128 stands for zero in the data rows.
Here are some points, one per row:
  187  142  127  145  151  108  215  086  103  121  074  152  167  107  094  109  079  142  073  082  173  183  181  113  140  106  119  110  170  097  079  114  108  085  120  096  103  144  090  201  062  144  034  162  018  120  159  115
  111  145  161  137  137  094  074  112  087  128  131  159  029  120  153  176  094  141  093  126  033  105  122  128  027  194  095  110  223  174  165  088  114  129  136  151  149  156  108  055  131  167  109  076  173  124  137  149
  182  131  133  071  190  088  094  101  055  069  103  099  183  131  037  173  181  152  091  166  195  132  226  128  128  170  079  128  129  195  061  129  190  064  036  093  223  135  126  146  075  105  066  177  097  169  156  070
  148  157  103  180  170  109  146  121  146  113  146  135  160  047  135  164  120  107  160  101  140  174  106  112  131  053  143  191  145  166  101  138  124  148  190  138  149  098  128  123  058  115  144  142  131  157  078  139
  182  090  121  089  138  144  137  120  091  078  088  111  096  148  068  169  118  108  079  179  181  204  135  142  120  101  153  119  154  074  179  189  062  151  057  079  140  128  170  122  154  076  171  050  061  177  136  132
  124  124  153  071  063  128  144  159  100  119  134  141  126  157  163  166  129  126  178  194  099  115  193  078  197  184  074  177  186  067  207  242  124  079  150  127  090  097  127  074  113  095  152  114  153  033  130  151
  162  132  113  091  101  097  103  202  096  087  133  117  067  074  141  091  168  153  127  080  111  117  141  162  153  140  084  136  089  129  133  157  129  090  137  188  104  087  159  174  145  162  155  169  136  179  161  087
  111  085  132  194  134  122  093  077  082  116  096  209  099  149  160  108  148  101  199  078  070  092  162  156  064  119  091  151  134  106  138  158  117  159  152  094  038  177  142  123  132  095  165  104  141  094  133  144
  127  155  123  205  067  140  086  101  083  147  248  142  125  158  171  053  142  150  217  108  076  172  113  091  190  166  123  140  075  093  158  093  062  154  145  216  067  162  073  172  177  131  093  131  166  054  079  162
  129  131  101  114  195  133  129  140  137  174  139  113  123  104  087  155  177  143  092  101  177  139  128  071  096  182  112  184  130  140  051  144  158  120  137  139  209  116  089  180  164  171  115  214  081  166  092  111
  169  019  111  056  068  125  178  200  097  056  103  133  172  197  172  181  099  118  136  140  140  206  150  195  177  176  064  231  178  062  194  156  132  042  125  174  152  152  120  112  105  161  174  076  126  111  120  207
  035  172  119  141  214  091  129  135  146  189  193  151  143  122  031  071  126  155  054  109  092  046  180  179  083  103  180  067  179  151  089  028  116  181  095  125  118  134  074  160  118  089  110  154  136  224  059  075
  163  074  108  067  140  102  141  231  099  073  075  084  069  137  115  161  147  114  174  158  146  107  078  150  181  130  173  090  136  079  067  156  187  152  137  095  137  132  148  113  106  116  141  121  177  165  139  158
  050  078  160  172  196  109  095  075  017  171  162  208  097  084  116  141  116  166  025  097  177  081  095  172  098  159  088  092  082  174  184  058  101  174  191  112  139  108  131  116  043  126  158  152  162  117  091  085
  114  122  129  147  117  114  098  130  178  127  184  191  161  189  159  000  134  125  147  160  114  171  070  089  140  110  116  118  127  079  080  189  127  182  169  186  079  150  137  102  190  111  129  148  196  065  114  180
  123  088  116  128  057  194  157  096  096  158  142  138  134  140  156  094  167  100  108  163  116  156  143  106  154  105  090  117  105  144  142  202  057  142  138  105  153  092  113  081  094  108  150  080  182  176  167  181
  081  094  110  071  087  164  166  111  196  042  024  138  165  113  103  228  101  134  155  184  169  104  116  132  170  095  175  133  076  078  177  191  154  156  126  124  152  133  197  149  047  134  165  034  169  123  229  164
  193  107  126  082  147  124  147  134  112  071  146  085  117  185  165  133  176  121  152  090  119  060  169  126  130  179  105  164  168  122  084  134  119  131  101  100  158  143  119  137  084  138  097  158  000  116  133  091
  125  121  127  071  136  133  168  118  224  098  068  169  255  111  099  102  148  094  118  135  096  177  107  112  162  098  111  080  107  204  010  131  161  095  101  099  189  116  124  235  148  151  204  180  100  165  102  104
  155  184  147  206  124  161  134  075  118  085  172  174  076  191  109  110  146  159  156  163  119  147  098  130  158  105  121  173  107  050  162  142  119  148  137  155  110  099  121  159  156  097  153  047  168  103  125  177
  134  175  081  072  123  104  121  139  133  155  137  086  140  081  154  144  163  123  131  126  082  118  038  169  063  131  132  135  098  077  115  115  177  073  115  106  118  104  106  116  150  115  082  124  095  078  056  105
  152  110  071  143  158  092  188  084  111  119  175  146  115  112  072  118  153  100  135  092  206  100  216  086  092  098  165  167  146  123  169  113  052  110  118  113  211  138  112  157  112  128  095  156  092  066  098  121
  156  128  133  178  062  191  102  146  141  168  151  120  078  137  198  139  154  161  175  144  107  150  137  075  128  117  101  132  128  140  172  116  122  220  129  144  035  151  068  140  149  079  187  089  204  094  166  122
  101  173  150  195  105  191  051  020  128  132  073  159  102  112  167  061  077  091  086  151  084  091  053  125  152  051  164  149  075  217  086  111  115  151  124  176  040  133  079  103  188  108  179  055  232  086  124  149
  148  137  142  088  119  077  169  062  063  163  136  087  122  198  134  092  091  149  158  065  119  138  125  103  122  118  139  189  196  140  154  110  078  159  107  126  084  104  105  112  127  135  113  142  121  143  135  133
  136  198  107  182  110  107  111  181  178  226  178  143  113  184  131  093  109  105  151  076  101  193  100  153  054  205  128  117  123  221  090  020  098  116  170  163  104  093  092  133  209  096  107  111  138  065  072  076
  072  106  156  147  165  091  063  171  126  152  129  144  152  124  132  165  125  102  155  158  143  100  121  090  117  028  088  094  125  158  098  051  161  166  122  161  139  082  138  135  169  099  095  107  092  093  160  139
  170  127  135  108  094  136  014  141  112  154  119  131  144  163  115  154  074  139  135  111  151  096  160  185  147  161  066  131  108  066  120  082  144  144  171  057  094  124  127  092  127  167  123  130  086  164  139  100
  136  093  118  099  135  137  166  165  129  136  090  113  130  085  142  123  124  199  137  161  137  065  082  191  199  117  150  172  100  088  129  197  145  146  198  124  212  183  202  116  160  114  161  059  068  125  150  136
  134  131  133  154  133  118  146  148  107  170  187  169  154  141  159  092  022  215  158  025  119  085  146  117  041  182  086  111  114  188  133  119  089  136  112  129  116  082  136  111  157  112  113  243  118  043  098  140
  090  130  137  166  192  146  173  246  202  098  101  113  172  171  088  154  162  179  105  156  095  163  035  129  120  009  162  098  080  178  022  170  120  077  089  134  120  209  166  088  068  231  146  081  182  149  101  068
  088  154  177  119  150  122  133  139  163  109  056  127  031  122  082  132  116  148  138  229  105  154  145  115  122  059  180  101  074  101  081  146  157  128  175  078  158  133  182  112  099  137  144  151  136  222  074  135
  151  139  107  171  148  115  173  098  145  211  145  114  140  184  128  135  133  122  154  080  069  149  100  130  127  101  129  118  097  135  123  110  143  140  101  183  110  165  158  102  106  127  182  144  172  074  149  141
  081  056  193  134  155  195  096  147  092  193  208  104  105  115  137  146  107  137  101  089  114  167  216  159  160  068  121  088  160  137  156  197  157  129  131  116  147  131  148  144  125  125  156  111  116  121  152  108
  046  133  116  209  150  122  111  075  105  168  159  164  180  140  120  109  100  140  117  059  143  159  091  130  130  143  218  119  144  157  145  120  087  115  146  092  101  150  056  116  079  107  086  099  125  128  172  122
  213  092  099  094  119  135  090  092  073  081  132  144  186  112  155  179  074  105  157  160  140  129  197  109  079  183  167  154  128  146  227  080  118  164  173  031  102  149  224  090  140  091  091  103  142  194  173  174
  144  106  154  124  138  156  101  148  124  090  076  101  174  083  135  100  140  095  128  218  159  072  128  092  162  061  107  133  038  090  153  144  197  159  161  115  163  097  154  089  099  175  222  111  109  161  133  114
  130  114  144  097  139  162  157  161  203  108  002  195  146  087  115  144  133  139  185  207  134  100  085  124  174  091  133  108  048  156  161  131  191  132  078  125  137  139  108  106  201  132  116  093  177  181  123  128
  165  198  082  188  175  089  101  064  114  216  165  178  086  133  089  162  101  125  128  117  155  106  140  080  072  148  161  067  116  176  089  074  040  111  128  184  064  057  030  171  115  122  124  190  051  116  080  095
  160  155  091  086  181  108  116  122  090  182  224  097  122  218  147  141  079  061  089  032  167  122  096  113  078  189  122  211  164  130  059  075  159  081  078  106  139  095  128  131  138  080  082  209  090  162  106  039
  098  133  093  199  079  118  134  161  116  144  158  108  089  099  194  141  155  152  162  150  124  193  068  191  112  157  119  152  137  088  168  154  152  134  144  168  091  084  146  085  171  144  154  109  158  106  105  153
  101  150  187  113  216  057  138  076  079  134  200  117  183  182  135  125  103  041  120  022  205  079  199  144  085  187  154  122  185  196  144  097  153  076  136  153  116  117  088  226  084  118  131  179  076  125  134  119
  138  089  150  088  157  171  192  134  211  021  041  033  131  075  032  146  190  112  121  177  153  146  102  112  209  040  074  083  100  090  187  168  144  085  156  068  180  169  142  150  111  145  164  129  112  178  193  136
  126  066  084  158  131  031  165  112  103  075  052  120  077  086  082  205  137  105  121  129  113  117  141  140  183  111  146  157  118  112  165  204  121  113  110  084  171  135  167  151  134  173  087  127  124  189  134  131
There is one direction along which these points spread out most. Take the direction at right angles to it along which they spread out most. Then take the direction at right angles to both along which they spread out most. Go by this last direction. How many in every 100 of the points above lie lower along it than each point below? Round to a whole number. More than half of the points above lie lower than the first one.
  081  056  193  134  155  195  096  147  092  193  208  104  105  115  137  146  107  137  101  089  114  167  216  159  160  068  121  088  160  137  156  197  157  129  131  116  147  131  148  144  125  125  156  111  116  121  152  108 59
  187  142  127  145  151  108  215  086  103  121  074  152  167  107  094  109  079  142  073  082  173  183  181  113  140  106  119  110  170  097  079  114  108  085  120  096  103  144  090  201  062  144  034  162  018  120  159  115 57
  072  106  156  147  165  091  063  171  126  152  129  144  152  124  132  165  125  102  155  158  143  100  121  090  117  028  088  094  125  158  098  051  161  166  122  161  139  082  138  135  169  099  095  107  092  093  160  139 14
  148  157  103  180  170  109  146  121  146  113  146  135  160  047  135  164  120  107  160  101  140  174  106  112  131  053  143  191  145  166  101  138  124  148  190  138  149  098  128  123  058  115  144  142  131  157  078  139 23
  090  130  137  166  192  146  173  246  202  098  101  113  172  171  088  154  162  179  105  156  095  163  035  129  120  009  162  098  080  178  022  170  120  077  089  134  120  209  166  088  068  231  146  081  182  149  101  068 0
  050  078  160  172  196  109  095  075  017  171  162  208  097  084  116  141  116  166  025  097  177  081  095  172  098  159  088  092  082  174  184  058  101  174  191  112  139  108  131  116  043  126  158  152  162  117  091  085 34
  123  088  116  128  057  194  157  096  096  158  142  138  134  140  156  094  167  100  108  163  116  156  143  106  154  105  090  117  105  144  142  202  057  142  138  105  153  092  113  081  094  108  150  080  182  176  167  181 61
  144  106  154  124  138  156  101  148  124  090  076  101  174  083  135  100  140  095  128  218  159  072  128  092  162  061  107  133  038  090  153  144  197  159  161  115  163  097  154  089  099  175  222  111  109  161  133  114 20
  148  137  142  088  119  077  169  062  063  163  136  087  122  198  134  092  091  149  158  065  119  138  125  103  122  118  139  189  196  140  154  110  078  159  107  126  084  104  105  112  127  135  113  142  121  143  135  133 89
  155  184  147  206  124  161  134  075  118  085  172  174  076  191  109  110  146  159  156  163  119  147  098  130  158  105  121  173  107  050  162  142  119  148  137  155  110  099  121  159  156  097  153  047  168  103  125  177 50
